Families of rows that turns and mirrors carry onto each other, the same ones carrying the whole set onto itself: the rest of each named row's family, in list order:
3 families of 5 rows:
K557: [-0.68 +1.95 +1.32 +0.40 +0.73 -1.49 -1.07 +3.58 +1.38 -2.28 +2.99 -3.03 +0.02 +2.37 +2.23 -1.65 +1.81 -0.57 +0.59 +1.12 +0.42]
K902: [+0.05 -4.10 -1.72 +0.23 +1.95 -2.23 -0.27 -0.44 +0.42 +1.22 -2.02 -0.09 -0.64 +1.17 +0.47 +3.08 +0.12 -0.57 -0.33 +1.81 +0.68]
K223: [-0.80 -2.10 -1.12 -0.10 +0.63 -2.97 -0.37 +1.24 +1.43 +0.09 +3.56 -0.97 -2.63 +1.82 +3.48 +1.82 +2.44 -1.55 -1.21 +0.30 +1.46]
K579: [-0.44 +0.98 +0.78 -0.44 -1.39 -0.79 +1.03 +4.34 +2.42 -2.46 +2.09 -2.73 +2.06 -0.62 +1.52 -0.43 +1.53 +0.63 +0.68 -0.18 -0.03]
K878: [+1.56 -0.76 -2.51 -1.20 -1.46 -2.32 -0.55 -1.82 +1.25 -1.12 -1.64 +0.94 +1.64 +2.26 -3.49 -0.88 -0.78 -1.56 +1.14 -0.39 -2.08]
K522: [-0.21 +1.08 +1.26 +1.02 +2.88 -1.44 -2.31 +1.93 +0.23 -1.48 -0.26 -2.63 +0.17 +3.55 +0.65 -1.42 +0.40 -0.69 +1.17 +2.84 +0.20]
K724: [-0.09 -4.27 -2.02 -0.62 -0.44 -1.78 +1.60 +0.91 +1.72 +0.69 -0.83 -0.18 +0.43 -1.14 +0.83 +3.79 +0.69 +0.15 -0.53 +0.07 +0.49]
K505: [+0.81 +1.30 -1.77 -1.00 -1.47 -3.30 -1.63 -0.91 +1.36 -1.95 +3.11 +0.22 -0.81 +4.21 -0.86 -2.47 +1.17 -2.93 +0.54 -0.88 -1.28]
K142: [+1.22 +0.29 -2.00 -0.64 -0.19 -3.03 -2.17 -2.09 +0.64 -1.22 +0.01 +0.65 -0.17 +4.46 -2.45 -1.95 -0.11 -2.64 +0.92 +0.36 -1.64]
K995: [+0.79 +0.92 -2.15 -1.72 -3.59 -2.73 +0.15 +0.13 +2.46 -2.20 +3.38 +0.33 +0.53 +1.90 -0.90 -1.65 +1.46 -2.09 +0.40 -2.30 -1.57]
K797: [+1.25 -0.38 -2.57 -1.80 -3.51 -2.20 +0.86 -0.42 +2.35 -1.72 +0.43 +0.81 +2.08 +0.60 -2.60 -0.67 +0.19 -1.23 +0.77 -2.00 -2.07]
K851: [-0.43 -2.78 -1.18 +0.55 +2.58 -2.95 -1.44 -0.27 +0.20 +0.86 +0.66 -0.58 -2.64 +3.06 +2.06 +1.94 +1.18 -1.63 -0.68 +1.91 +1.24]
K808: [-0.65 -2.95 -1.61 -0.78 -1.27 -2.31 +1.59 +1.93 +2.29 +0.04 +2.62 -0.64 -0.78 -0.77 +2.67 +3.00 +2.20 -0.46 -1.10 -0.77 +1.00]
K109: [+0.12 -0.41 +0.33 -0.23 -0.50 -0.18 +1.12 +3.20 +1.88 -1.67 -1.71 -2.16 +3.47 -1.17 -0.53 +0.47 -0.03 +1.35 +1.27 +0.74 -0.57]
K669: [+0.27 -0.39 +0.69 +0.65 +2.12 -0.57 -0.93 +1.79 +0.46 -1.12 -3.17 -2.11 +2.27 +1.41 -1.07 -0.14 -0.82 +0.53 +1.52 +2.58 -0.40]

Same family as K505: K878, K142, K995, K797
Same family as K808: K902, K223, K724, K851
Same family as K669: K557, K579, K522, K109

Families of rows that turns and mirrors carry onto each other, the same ones carrying the whole set onto itself: the rest of each named row's family, in list order:
5 families of 8 rows:
K989: [+0.29 -1.39 -0.82 +1.91 -0.38 +1.73 +0.15 +0.57 +4.10 -2.20 -1.89 +0.32 -0.05 +0.66 -2.72 +2.15 -0.74 -2.82 -2.28 +2.56 +2.66 +0.02 +1.30 -1.17]
K990: [+0.87 -0.93 -4.48 -1.05 -2.79 +0.71 +1.07 -1.03 +0.16 -0.43 -1.97 -3.39 -0.02 +0.69 -2.62 +0.48 +1.66 -0.05 -0.46 +0.81 +3.13 +0.59 -1.65 -3.09]
K575: [-1.77 -0.14 -1.07 +1.34 -0.42 +1.17 -1.07 +0.77 +2.21 -0.61 -0.85 +0.82 +0.21 +0.23 -2.60 +1.13 -1.28 -0.39 -2.57 +1.33 +3.58 +1.08 +0.82 -1.54]
K353: [+0.66 -2.22 -3.06 +3.23 -1.33 -2.01 +0.21 -0.97 +1.83 -0.49 -1.32 -0.72 +1.96 -0.67 -1.40 +2.60 +2.18 -2.19 -1.35 -1.91 +3.25 -0.02 +4.30 -2.33]
K972: [+3.78 +0.28 +0.56 +0.11 -2.15 -0.33 +1.67 +1.10 -0.15 -1.38 -1.96 -2.32 -2.43 -0.47 +0.57 -2.00 -2.63 -0.10 +0.09 +2.90 +3.04 -1.83 -2.58 -0.53]
K413: [+4.70 -1.16 -0.87 +2.53 -1.01 -1.56 -0.54 -0.18 +2.06 -2.01 -3.95 -2.33 -0.51 +3.60 +0.43 -0.95 -0.87 -1.62 +0.75 -1.41 +4.97 +0.14 +1.74 +0.15]
K904: [+2.68 +0.91 +1.32 +1.77 -1.70 -2.49 +1.50 +1.33 +1.01 -2.69 -2.00 -3.61 -1.78 -0.85 +2.93 -0.93 -2.98 -0.12 -1.66 +0.60 +3.80 -1.29 -1.48 -1.13]
K439: [+0.84 -0.09 +2.10 +1.82 -3.22 -1.43 +1.38 +1.98 +0.89 -2.86 -1.82 -1.69 -0.54 -0.70 +0.92 +0.45 -1.46 +0.48 -1.19 +2.33 +5.22 -1.80 -2.34 +0.58]
K239: [+2.59 +0.10 +1.19 +4.85 +0.50 -1.86 +2.43 +0.62 +1.09 -0.49 +0.15 +0.16 -0.68 -1.86 +0.72 +0.32 -1.36 -1.84 -1.97 +1.02 +4.05 -2.59 +3.54 +0.21]
K64: [+3.05 -0.64 -1.24 +3.70 -0.70 -1.96 +0.55 -0.34 +2.69 -2.21 -3.35 -1.87 -1.08 +2.71 -0.11 -2.20 +0.80 -1.98 +0.56 -1.39 +4.54 +0.13 +1.24 +1.66]
K133: [+2.09 -0.23 -1.30 +2.47 +0.08 -2.85 +0.26 +0.62 +2.56 -2.80 -5.06 -1.12 -0.27 +1.55 -0.60 -0.49 -0.23 -3.13 +1.60 -0.79 +5.51 +0.84 +2.04 -0.97]
K534: [+1.08 -1.26 -1.27 +3.24 -0.20 -2.03 +0.81 -0.20 +1.95 -2.81 -5.98 -1.71 -0.23 +1.41 -0.80 -0.37 -1.38 -2.60 +1.75 +0.32 +4.05 +1.65 +0.08 -1.24]
K196: [+0.48 -0.25 -0.41 +2.47 -0.80 -0.16 -0.88 +0.25 +3.56 -1.92 -0.90 +0.10 +0.21 +0.39 -2.48 +0.96 -1.78 -0.81 -1.12 +3.02 +4.39 +2.25 -1.06 -1.16]
K477: [+1.61 -0.85 +0.39 +6.12 +0.34 -3.30 +0.13 +0.21 +1.65 -0.13 -1.45 -1.05 -1.66 -1.11 -0.73 -0.27 +0.09 -2.59 -2.18 +0.41 +3.95 -2.21 +3.60 -0.54]
K685: [+2.98 +0.14 -1.98 +2.08 -1.65 -1.54 -0.07 -1.71 +2.01 -3.01 -5.12 -3.10 -0.44 +0.96 -1.50 -0.25 -0.30 -1.36 +2.26 -1.76 +5.30 -0.27 +1.78 -0.04]
K397: [+3.94 -1.66 -2.04 +0.95 -2.63 -2.16 +2.84 -0.16 -1.79 +0.06 -2.36 -3.18 -0.67 -1.51 +1.64 -0.31 +1.43 -1.60 -0.21 -1.97 +2.01 -4.17 +2.75 -1.69]
K265: [-0.18 -0.68 -1.60 +0.85 -2.36 -0.75 +2.35 +0.22 -0.30 +0.15 +0.81 -0.73 +0.01 -4.70 -1.35 +1.64 +0.54 -0.67 -2.07 +2.52 +1.36 -1.95 -0.04 -2.96]
K516: [+2.64 -2.05 -3.84 +2.54 -1.91 -1.63 +0.10 -2.10 +0.52 +0.72 -0.82 -0.23 +1.25 +0.28 -1.36 +3.28 +1.72 -2.88 -1.11 -1.32 +2.83 -1.37 +3.83 -2.12]
K333: [+2.82 -1.08 -2.87 -2.81 -3.80 +0.98 +1.76 -0.09 +0.04 -1.79 -1.87 -1.95 +1.26 -0.03 -0.07 +0.85 -0.59 +0.21 +0.83 +0.66 +2.33 +0.33 -2.00 -2.25]
K354: [+4.43 -0.93 -2.17 +0.89 -2.76 -2.68 +3.47 -0.37 -1.85 +1.66 -0.82 -3.28 -0.38 -1.34 +1.17 -0.29 -0.02 -1.21 +1.47 -1.42 +4.43 -3.03 +0.21 -1.00]
K795: [+3.42 -0.62 -1.23 +0.14 -3.19 -0.39 +1.11 +0.29 -0.24 +1.03 +2.74 -1.41 -0.21 -2.56 -0.02 +1.02 +1.01 +0.16 -3.03 +0.79 +2.24 -3.44 +1.64 -1.52]
K136: [+1.40 -1.37 -1.21 -0.38 -2.72 -0.36 +1.33 +0.42 -0.91 +0.38 +0.07 -1.19 +0.56 -3.74 -0.84 +2.76 -1.19 -0.33 -1.98 +2.38 +1.79 -2.11 +0.53 -4.53]
K210: [+3.55 -1.76 -4.57 +1.57 -0.22 -0.89 +0.62 -1.95 +0.93 +1.05 -1.46 -1.32 +0.13 -0.40 -1.75 +0.19 +1.02 -2.76 -0.08 -1.17 +1.09 -0.07 +4.07 -3.38]
K523: [-0.02 -0.98 -0.26 +2.52 -0.59 +0.37 -1.48 +0.48 +3.66 -3.54 -2.39 +0.28 -0.17 +0.16 -1.94 +0.96 -0.39 -1.16 -2.74 +2.42 +1.89 +1.10 +1.40 -1.84]
K369: [+1.74 +0.04 +0.35 +3.52 +1.33 -3.46 +1.38 +0.70 +2.18 +0.66 -0.97 -1.95 +0.61 -0.47 -0.24 +1.01 -0.02 -1.05 -2.06 +0.76 +3.27 -4.15 +4.05 -0.29]
K559: [+1.77 +0.12 +1.38 +0.88 -1.46 -0.70 +1.84 +2.13 +1.24 -2.50 -2.33 -2.83 -1.68 -1.37 +0.53 -2.70 -2.03 +0.60 -0.10 +2.25 +3.49 -0.49 -2.20 -0.67]
K156: [+3.53 -0.95 +2.04 +4.33 -0.57 -3.09 +0.84 +1.09 +1.59 -1.39 -1.28 +0.28 -0.40 -1.81 +1.79 +0.14 -2.07 -2.32 -0.84 +0.12 +3.31 -2.48 +3.31 +0.28]
K449: [+4.09 -0.45 -1.61 +1.41 -3.02 -4.16 +1.77 -0.60 -2.38 +0.42 -1.40 -3.38 -0.33 -1.71 +1.82 -1.54 +0.24 +0.42 +0.96 -1.47 +3.65 -1.97 +0.37 -1.74]
K10: [+6.12 -1.74 -1.45 +2.04 -3.01 -3.53 +3.06 -0.69 -0.45 -1.29 -2.40 -3.88 -0.67 -1.32 +1.76 -0.42 +0.84 -1.93 +1.26 -0.19 +2.70 -3.03 +0.89 -1.33]
K659: [+5.90 -0.29 -1.14 +2.15 -3.14 -2.66 +1.73 -1.43 -0.18 -0.55 -3.43 -4.33 +0.99 +0.01 +0.87 +0.30 +2.06 -2.13 +0.91 -1.04 +1.95 -2.76 +0.59 -1.55]
K889: [+2.55 -0.85 -4.10 +3.07 -2.00 -0.57 +0.76 -2.60 +1.08 +1.23 -1.90 -0.88 +1.10 +0.45 -3.03 +0.91 +0.26 -1.63 +0.34 -0.92 +1.10 -0.49 +3.30 -3.57]
K626: [+1.89 -2.07 -3.66 -1.48 -3.98 -0.45 -0.54 -0.57 +0.55 -1.41 -3.30 -3.28 +0.25 +0.77 -1.53 +0.35 +0.94 -0.56 +0.58 -0.02 +2.28 +0.69 -1.91 -3.06]
K11: [+1.76 -1.04 +1.64 +0.26 -1.38 -1.89 +1.13 +2.68 +0.70 -3.14 -1.27 -2.17 -1.45 -1.57 +2.24 -0.32 -0.66 -0.65 -1.66 +2.01 +5.23 -1.41 -1.59 +0.72]
K931: [+2.42 -0.41 -2.18 -0.89 -3.51 +1.35 +0.04 -0.24 -0.19 -2.99 -2.74 -0.88 -1.88 -0.06 -1.51 +0.86 +0.83 -0.68 +1.61 -1.27 +2.79 +1.13 -1.84 -2.61]
K492: [+1.95 -1.51 -0.32 +4.20 +0.07 -3.68 +2.00 +0.29 +1.94 +1.12 -0.54 -2.16 +1.45 -1.06 +0.63 -0.19 -1.23 -1.68 -2.91 +2.37 +3.50 -3.05 +3.60 -0.27]
K215: [-1.42 -1.65 -1.28 +1.18 -0.31 +0.30 +0.17 +1.41 +1.95 -1.32 +0.16 +1.24 -1.39 -1.06 -1.71 +0.29 -2.49 -0.36 -2.23 +2.12 +4.39 +0.86 +1.09 -1.28]
K3: [+1.41 -2.10 -0.38 +1.39 -1.84 -0.79 +1.96 +1.75 -0.22 +1.19 +1.96 +0.05 -0.04 -2.09 +0.64 +0.80 -0.09 -1.01 -3.53 +2.66 +1.03 -1.61 -0.07 -2.83]
K593: [+1.73 -2.82 -3.74 +1.62 -1.72 +0.15 +0.38 -1.30 +0.73 +0.91 -1.20 +0.58 +1.30 -0.16 -3.71 +1.56 +2.57 -2.20 +0.29 +0.50 +2.57 -0.51 +3.12 -1.75]
K563: [+2.30 -1.73 -1.13 +0.93 -3.44 +0.49 +1.68 -0.62 -0.82 +0.97 +1.82 -1.94 -0.15 -2.61 -0.29 +1.05 -0.16 +0.72 -2.91 +1.86 +0.85 -2.72 -0.41 -1.83]
K463: [+2.69 -1.95 -2.85 -0.27 -4.75 +1.10 +0.57 -0.68 -0.41 -2.45 -2.21 -1.08 -1.00 -0.67 -0.55 -0.32 -0.28 -1.30 +0.77 +0.35 +3.11 +2.29 -2.30 -2.54]

Same family as K369: K413, K265, K354, K523, K889, K11, K463
Same family as K449: K989, K439, K64, K136, K210, K931, K492
Same family as K685: K904, K196, K477, K397, K333, K3, K593

Families of rows that turns and mirrors carry onto each other, the same ones carrying the whole set onto itself: the rest of each named row's family, in list order:
5 families of 6 rows:
K45: [-0.21 -1.35 -2.19 -0.58 +0.89 +0.59 +1.83 +1.31 -2.71 +0.12 +0.48 -0.68 -0.15]
K182: [-0.72 -2.49 +2.55 +0.95 -1.82 +0.97 -1.10 -0.82 -0.88 +0.88 +1.85 +2.18 -0.26]
K371: [+0.30 -2.25 -0.70 -1.71 +0.56 -0.93 -2.27 +1.81 +2.42 -2.11 -1.14 -0.43 -0.98]
K393: [-0.36 +0.69 +2.91 +0.51 -3.05 +0.67 -1.97 -1.06 -0.15 +2.02 +0.97 +0.71 +0.16]
K384: [-2.07 -0.02 +0.70 +0.80 -2.34 +0.65 -0.21 -1.97 -2.48 -1.13 -0.32 +0.39 +1.21]
K882: [-2.18 +0.93 +1.24 +1.62 -2.42 +1.05 -2.30 -1.72 -2.19 +0.12 +0.36 -0.97 +0.77]
K865: [+0.32 +0.64 -0.57 +0.53 +0.61 +2.24 -3.25 -3.58 +0.89 +0.92 -0.47 -0.52 +0.07]
K949: [-0.46 -3.93 +0.67 -1.13 -0.05 +0.75 -1.22 +2.23 +0.78 -2.09 -0.96 +0.34 -0.93]
K246: [+1.32 +0.91 -1.12 -0.32 +0.93 -0.23 +1.56 +2.30 -1.34 +2.11 +0.83 -1.78 -0.79]
K651: [-0.67 -0.83 +2.15 +2.31 +0.26 -0.65 -2.06 +1.97 +0.91 -3.32 -1.83 -2.13 -1.30]
K394: [+1.93 +1.42 -1.00 +2.47 +3.43 +0.63 -0.47 -1.92 +0.46 +0.71 +0.02 -1.57 -1.16]
K338: [+1.70 +1.31 +0.27 +1.30 +1.27 -0.89 +2.02 +2.11 -0.98 +1.94 +1.11 -1.42 -1.31]
K698: [+0.57 -1.27 +1.76 -0.85 -0.52 -0.20 -1.99 +2.94 +2.46 -1.58 -1.97 -1.11 -1.24]
K806: [-1.17 -1.04 +2.47 +1.42 -2.06 +1.47 -3.05 -0.80 -1.09 +1.79 +2.06 +0.30 -0.34]
K242: [+0.97 +0.28 -0.49 +1.11 +2.35 +0.97 -2.65 -1.56 +2.29 -1.78 -2.37 -1.75 -0.91]
K467: [-1.28 +1.40 +0.64 +0.83 -2.42 -0.94 -1.82 -3.08 -0.55 -0.71 +0.14 +0.46 +1.08]
K437: [-0.59 -1.39 +1.92 +2.02 +0.06 -1.05 +0.27 +1.03 +0.15 -4.01 -1.92 -0.32 -0.67]
K21: [+0.92 -1.27 +1.05 +2.71 +1.45 -0.79 +2.41 +1.24 -1.69 +0.16 +1.76 +0.44 -1.32]
K261: [+0.00 +0.01 -2.00 +0.46 +1.60 +0.55 +0.49 +2.06 -2.56 +1.07 +1.00 -2.62 -0.77]
K742: [+2.03 -0.05 -1.78 +0.68 +3.40 +1.61 -1.30 -1.18 +0.78 +1.78 +0.53 -1.14 -1.25]
K896: [-1.02 +1.62 +1.83 +0.04 -3.26 +0.76 -1.64 -1.47 -0.95 +1.30 -0.02 -0.02 +0.86]
K558: [+0.69 +0.76 -3.08 -0.58 +1.31 -1.08 +1.09 +0.26 -1.49 +0.83 +1.06 -1.10 -0.14]
K573: [+0.93 +0.71 +1.23 +2.38 +1.02 +1.50 -2.91 -3.63 +1.34 +0.98 +0.31 +0.14 -0.60]
K36: [+0.56 -0.43 +1.27 +1.57 +0.72 -2.58 -1.14 +0.90 +2.30 -3.46 -1.40 -0.65 -1.18]
K874: [+0.26 -0.01 +2.07 +0.30 -0.56 -0.90 -1.26 +2.36 +2.05 -2.59 -2.64 -1.60 -0.98]
K871: [+1.63 -1.14 +0.55 +1.19 +2.65 +1.23 -3.20 -0.86 +3.16 -0.70 -1.10 -0.72 -1.68]
K645: [-0.70 -2.62 +0.88 -0.29 +0.16 +0.72 -3.15 +2.85 +1.24 -1.94 -1.23 -1.70 -1.31]
K450: [-0.25 -1.06 +1.55 -0.12 -2.09 -0.13 -2.91 -1.85 +0.76 +1.38 +2.06 +1.87 -0.05]
K756: [+1.88 +0.02 -0.23 +1.80 +1.91 -1.97 +1.19 +0.59 -0.34 +1.53 +2.76 +0.17 -1.46]
K395: [+0.83 -0.19 +0.50 +2.89 +2.01 -0.38 +0.79 +2.11 -1.79 +1.33 +2.15 -1.72 -1.79]

Same family as K338: K393, K246, K698, K896, K874
Same family as K182: K45, K384, K949, K437, K21
Same family as K806: K882, K651, K261, K645, K395
Same family as K573: K865, K394, K242, K742, K871

